One hidden turn or mirror swaps the rows below in pairs. Which row is each named row swapped with?
The rows were stretched afterwards, more along some directions than others.
safub: [-10.9, -23.4,  -1.5,  -4.0,  11.6,  16.8,  16.5,   2.6,  11.5,  -6.0,
 -27.7, -24.0,  13.0,   4.7, -18.6, -15.7,  18.1,  39.0, -21.3,   0.7]
megav: [  6.3,  -8.7,  -2.2,  -7.5,  -4.0,   5.6,  18.1, -18.7,   0.8, -11.2,
 -22.0,  -8.3,   7.1,  -7.2, -13.2, -23.1,   9.7,   6.1, -23.2,   1.1]
Kalun: [-15.8, -30.2,  16.4,  -4.9,   4.5,  12.3,  15.3,  -3.7,  -7.1, -11.4,
 -32.8, -15.6,  18.1, -12.0, -13.3, -26.2,  -4.9,  26.6, -33.6,  -2.9]
zak: [  6.6,  -2.6,   3.2,  -7.8,  -7.8,   3.9,  24.0, -15.1, -15.2,  -8.7,
 -28.2,   0.0,  10.8,  -4.5, -12.3, -19.4,  -7.0,   6.7, -19.8,   0.2]
Mimu: [ -8.9, -31.5,  -8.0, -14.4,   4.0,   7.2,  19.8, -16.1,  -5.4, -14.7,
 -26.2,  -4.6,  28.4,   7.4,  -8.7,   2.0,   4.7,  15.2, -18.1,  12.9]
Bik: [-22.0, -35.6,   9.9,   5.2,  11.0,  28.5,  -3.0,   5.3,   3.9,   1.3,
 -13.8, -13.4,   1.6,  -4.7, -15.1, -10.2, -15.2,  21.0, -27.0, -16.7]
megut: [-33.5, -28.7,   1.1,  -1.8,  12.3,  22.1,  12.9,  -2.6,   2.5, -21.2,
 -20.4, -17.7,  14.4,  19.1,  -5.6, -15.4,  -6.8,  41.2, -25.1,   2.0]
kug: [  4.9, -29.5,  -1.0,   0.9,   2.2,  16.6,  12.1,  -2.0,   2.4,   8.2,
 -12.9,  -5.1,   9.6,  10.2, -17.2,  17.5, -10.4,   3.4,  -9.9,  -1.2]
bavav: [-33.2, -22.2,   0.7,  10.4,  15.9,  23.0, -10.3,  -3.4,   2.2,  -6.4,
  -4.6,  -9.1, -10.3, -10.9, -21.8,  -7.5,  25.8,  19.7, -29.9,  -2.3]
dogip: [  3.2, -29.4,  -4.6,   1.7,   4.1,  19.7,  16.6,  -2.8,  -4.0,   7.7,
 -14.7,  -6.7,  14.7,   8.3, -16.2,  13.7,  -7.0,   3.6, -12.7,   0.3]
Soge: [-19.3, -40.3,  12.4,  -5.7,   7.2,   7.7,   3.2,  -3.9,  -2.5, -10.3,
 -26.2, -14.2,  17.7,  -7.6,  -7.0, -20.1,  -6.0,  27.6, -31.7,  -7.2]
Mina: [-23.2, -20.7,   9.8,  -6.3,   6.3,  17.3,  11.9,   5.1, -19.1,  -4.7,
 -21.2,  -3.6,  -0.8,   3.3, -12.4,   3.0, -26.5,  19.1, -27.3, -10.2]
getu: [-35.6, -33.5,  -5.0,   0.0,  35.2,  17.9,  15.2, -18.4, -14.7,   1.7,
 -36.4,  -3.4,   7.2,   7.0, -14.7,   0.6, -29.7,  10.0, -29.7,   6.5]
dedif: [ 10.1, -15.0,   6.4,  -2.6,  -0.8,  18.8,  35.7,  -8.1,  -1.6,  -6.0,
 -39.4,  -8.1,  19.3,   6.4, -20.1, -10.3, -21.8,  11.2, -18.8,  -2.3]
vupi: [-31.2, -23.5,   0.8,  11.4,  13.4,  23.0, -10.7,  -2.0,   4.5,  -5.8,
  -3.1, -11.0,  -7.5, -11.4, -23.3,  -8.5,  30.1,  16.3, -29.8,  -2.0]
Rumag: [ -5.4, -19.9,  -2.2,  -4.7,  10.4,  17.6,  13.2,  -1.7,   6.2,  -6.7,
 -24.1, -24.2,  11.7,  -1.2, -23.5, -17.5,  23.1,  32.8, -26.2,   0.2]
lak: [ 15.6, -19.5,   2.8,   1.4,  -5.0,  18.3,  29.1,  -2.0,  -3.2,   1.2,
 -27.2,  -6.5,  20.6,   4.8, -19.2,   0.3, -14.2,  10.7, -18.2,   1.9]
Bipa: [-31.8, -22.9,  -7.4,   2.7,  33.1,  20.2,  23.1, -14.1, -10.0,   1.0,
 -30.4,  -7.6,  16.5,  13.5,  -7.8,  -1.8, -32.4,  12.2, -15.0,   5.1]
lilut: [-31.3, -31.0,  -9.0,   6.9,  24.6,  19.3,  -7.0,  -2.2,   6.1,  -2.2,
 -19.9,  -8.0,  -5.9,   4.0, -25.3,  -4.7,  17.2,  19.8, -29.9,   5.2]
Suken: [-34.1, -32.2,  -2.5,  -0.6,  33.7,  18.8,  22.6, -15.7, -11.2,   5.4,
 -39.0,  -4.8,  11.2,  12.0, -11.1,   2.3, -34.8,  13.4, -23.5,   4.5]
pul: [-16.4, -20.9,  -7.3,   8.2,  15.1,  17.6,  10.6, -12.9,  -3.7,  -1.5,
 -13.1,  -6.6, -11.8,   3.1, -18.1,  -5.8, -21.6,   2.4, -21.7,  -3.5]
zipa: [-12.4, -34.8,   0.3,   1.3,   7.2,   4.6,  16.4,  -0.6,  -1.0, -11.8,
 -34.7,  -0.7,  14.2,   6.7, -11.3,   1.9, -20.6,  20.1, -25.6,  16.2]
Sova: [-18.7, -22.4,   3.5,   4.1,   9.9,  25.3,   4.4,  -0.9,  -2.0,   1.6,
 -10.8, -12.8,   0.8,   5.7, -15.0,  -3.7, -19.6,  14.5, -11.8, -18.3]
vodek: [ -7.5, -27.6,  -3.4, -11.5,   1.9,   5.3,  18.6, -12.3,  -4.2, -12.4,
 -25.2,   0.2,  22.6,  11.4, -10.0,   5.3,   0.2,  13.5, -15.4,  13.5]
Toloz: [-31.6, -38.6,  -9.8,   4.1,  27.9,  15.6,  -6.4,  -3.7,   5.7,   2.3,
 -21.7,  -5.2,  -6.8,   7.4, -22.7,   0.6,   2.5,  16.5, -27.6,   3.7]
lal: [  0.6, -32.8,  -4.8,  -1.6,   5.6,  19.8,  12.9,  -3.4,   0.1,   6.4,
 -11.9, -10.6,  12.7,   7.7, -17.0,  16.2,  -9.2,   6.4, -13.4,  -2.5]
biraz: [-14.4, -22.5,  -4.0,   6.6,  12.0,  16.0,   6.0,  -7.4,   0.6,   0.2,
 -13.7,  -5.5, -16.2,   2.9, -16.9,  -5.2, -23.2,   1.7, -23.8,  -5.9]
fas: [ 15.8, -17.6,   1.7,   0.9,  -3.0,  20.3,  26.3,  -6.5,   0.7,   2.6,
 -24.9,  -7.6,  18.5,   4.4, -21.7,   3.5, -11.9,   8.2, -16.1,   2.6]
Lomer: [-33.7, -27.4,  -0.5,   1.2,  15.8,  31.0,   5.9,  -1.5, -14.4,  -4.3,
 -22.3,  -1.6,  19.8,  -0.5,  -5.7, -12.4,  -9.3,  13.7, -31.0,   4.6]
fogag: [-14.0, -17.9,  -0.8,   9.9,   8.2,  20.5,   8.2,  -3.4,   0.7,  -3.6,
  -5.2,  -9.6, -13.4,   1.7, -18.3,  -6.8, -13.9,   8.6, -24.8,  -3.2]
keteb: [-14.2, -17.4,  -3.2,   3.2,  12.7,  20.2,  16.0, -11.8,   1.5,  -4.8,
  -6.4, -15.6,  -8.1,   0.9, -22.1,  -6.2,  -9.5,   3.7, -19.9,  -2.1]
namus: [  0.9, -19.8,   6.9,  15.9,   3.6,  18.4,  10.9,   1.8,  11.5,   8.0,
 -15.8, -15.9,  16.0,  -9.6,  -2.5,  -7.8,  -9.3,  12.4, -16.2,  -6.5]
Zuf: [  1.9, -24.8,   9.1,  12.5,   1.5,  20.2,   3.9,   8.1,  15.2,  10.9,
 -13.8, -17.7,  12.3,  -7.4,  -3.0,  -6.8,  -3.4,  16.0, -18.5,  -9.3]
zop: [-23.4, -40.7,  12.0,  13.2,  13.7,  24.6,   0.6,   5.1,   0.5,   2.7,
 -25.4, -11.0,   0.3, -10.3, -15.4, -13.2, -21.9,  16.6, -29.4,  -9.0]
geki: [-16.3, -38.1,   7.0,  10.5,  10.8,   5.6,  13.3,  13.6,   5.6,  -7.7,
 -40.9,  -2.5,   1.5,   3.4, -11.0,  -3.1, -36.8,  18.6, -26.6,   4.7]
guf: [  1.9, -30.8,  -4.1,   2.3,   2.6,  20.3,  14.6,  -2.5,  -2.3,   4.8,
 -14.7,  -7.0,  12.7,   8.1, -15.6,  16.0,  -8.3,   3.8, -13.6,   1.1]
Mun: [-14.6, -20.2,   0.6, -11.2,  23.0,  10.3,  20.9, -26.7, -18.9,   4.0,
 -30.5, -10.1,  15.8,   6.4, -24.0,  -2.3,  -1.7,   6.3, -31.0,   1.8]
finab: [ -5.8, -29.0,  -4.9, -10.7,   0.5,   6.8,  21.2, -11.5,  -7.8, -14.4,
 -26.8,  -3.9,  26.3,   7.9,  -8.5,   3.8,   4.2,  14.2, -18.8,  14.2]
ful: [-13.6, -21.7,  -1.6,   0.9,   4.5,  16.2,  17.9,   4.0,  19.5, -14.4,
 -18.2, -27.9,  11.6,  10.8,  -8.6, -20.4,  11.0,  44.0, -16.7,  -1.5]
sibep: [-16.2, -23.2,  -2.6,  14.0,   6.3,  14.4,   0.0,   4.4,  -4.7,  -0.7,
 -17.6,   2.8, -17.2,   2.3, -14.8,  -5.3, -26.6,   7.9, -19.7,  -3.7]
vabe: [ -6.7, -39.0,  -2.0,   3.3,   1.7,  10.4,  -0.5,  -9.6,  -6.8,  -5.7,
 -28.1,  -2.7,  10.4,  -1.9,  -6.5,  -5.7,  -0.5,  14.9, -20.1,  -4.4]
Dukop: [-18.0, -20.6,   0.5,   5.7,  17.4,  21.1,  24.9, -11.7,   2.9,   6.4,
 -27.0,  -9.7,  12.9,   6.3,  -2.2,  -3.5, -30.7,  10.2, -15.5,  -2.0]
Vami: [-18.6, -27.1,   5.4,  -3.5,  17.1,  10.0,  13.8, -34.5, -23.0,  -1.9,
 -17.2, -12.8,  16.6,  -2.4, -19.6,  -5.3,   7.0,   3.1, -30.6,  -2.4]
laki: [-17.8, -26.8,   6.2,  -3.9,  18.3,   8.9,  13.0, -34.5, -24.2,  -0.9,
 -17.5, -12.2,  13.4,  -3.6, -18.7,  -4.2,   4.9,   6.0, -30.5,  -3.7]
nuzom: [-12.5, -33.0,   0.2,   3.7,   5.4,   6.6,  18.7,   3.9,  -3.7, -11.2,
 -36.1,   3.3,  15.3,   5.2,  -9.1,  -0.4, -23.1,  18.5, -26.0,  15.4]
Zaler: [-12.0, -28.7,  -6.1, -10.3,   4.2,   6.9,  21.1,  -8.8,  -8.7, -14.4,
 -27.2,  -1.0,  25.6,   8.6,  -8.1,   1.3,   3.6,  16.0, -19.1,  15.6]
pav: [  5.6, -15.1,  -5.3,  -3.9,   1.5,   5.7,  20.3, -28.7,   3.7, -10.0,
 -19.5, -11.5,  15.7, -13.4, -12.3, -20.1,  17.7,  -2.1, -17.7,   7.7]
Por: [  2.4, -30.3,  -1.4,  -0.2,   2.9,  19.8,  12.4,   0.1,   1.7,   5.7,
 -13.6,  -6.0,  12.1,  11.3, -18.9,  16.0,  -6.7,   9.0, -14.1,  -0.3]
Num: [-20.2, -27.4,   3.7,  -3.8,   5.4,   5.0,   4.0,  -5.0,  -2.5, -13.4,
 -23.5, -10.0,  14.4,  -1.3,  -4.6, -16.3,  -3.2,  23.1, -17.0,  -4.6]
leg: [ -8.3, -17.2,  -0.8, -17.7,  18.2,  10.7,  23.8, -25.5, -13.0,   2.8,
 -28.9, -10.3,  18.1,   6.1, -24.5,  -5.1,   4.2,   8.9, -26.9,   1.0]
zev: [  5.1,  -4.7,  -3.5,  -6.4,  -2.7,   5.8,  21.2, -18.7,  -1.0, -11.9,
 -20.5, -10.0,   9.8, -10.9, -13.7, -23.6,  13.8,   7.4, -22.0,   3.5]
Sapo: [ -5.9, -40.4,   5.4,   4.2,   0.3,  15.9,  -5.0,  17.0,   2.0,  -4.1,
 -12.2, -26.7,  18.9,  -3.8, -10.2, -19.8,  20.3,  34.6, -30.8,  -5.1]
lud: [ -7.8, -32.7,  -2.7, -10.4,   4.7,   4.4,  17.5, -11.4,  -6.2,  -9.2,
 -28.2,   1.3,  25.2,   9.9,  -9.1,   7.4,  -2.5,  13.0, -19.5,  14.0]
zavo: [ -8.4, -14.1,  -6.7,  -0.3,  10.1,  18.5,  16.2,   5.4,  13.8, -11.4,
 -18.1, -27.4,  17.7,   6.4, -16.0, -20.9,  22.8,  39.5, -12.7,   1.3]
ked: [-30.5, -21.2,  -0.4,   1.7,  10.4,  22.5,  18.3,  -2.7,   4.6, -24.9,
 -16.6, -21.5,  15.0,  17.1,  -8.9, -18.4,  -3.7,  43.4, -21.3,   1.6]
simo: [  9.3, -10.0,  -0.7,  -1.7,  -5.7,   5.2,  18.2, -22.6,  -0.5,  -9.8,
 -19.3,  -6.4,  14.0, -13.4,  -9.1, -22.1,  14.2,   2.7, -23.6,   6.6]

vodek swaps with kug
Bik swaps with Soge
bavav swaps with laki
simo swaps with fogag
zop swaps with Kalun
lak swaps with nuzom
dedif swaps with geki
Vami swaps with vupi
Bipa swaps with zavo
lud swaps with Por
pav swaps with keteb
Mina swaps with vabe
fas swaps with zipa

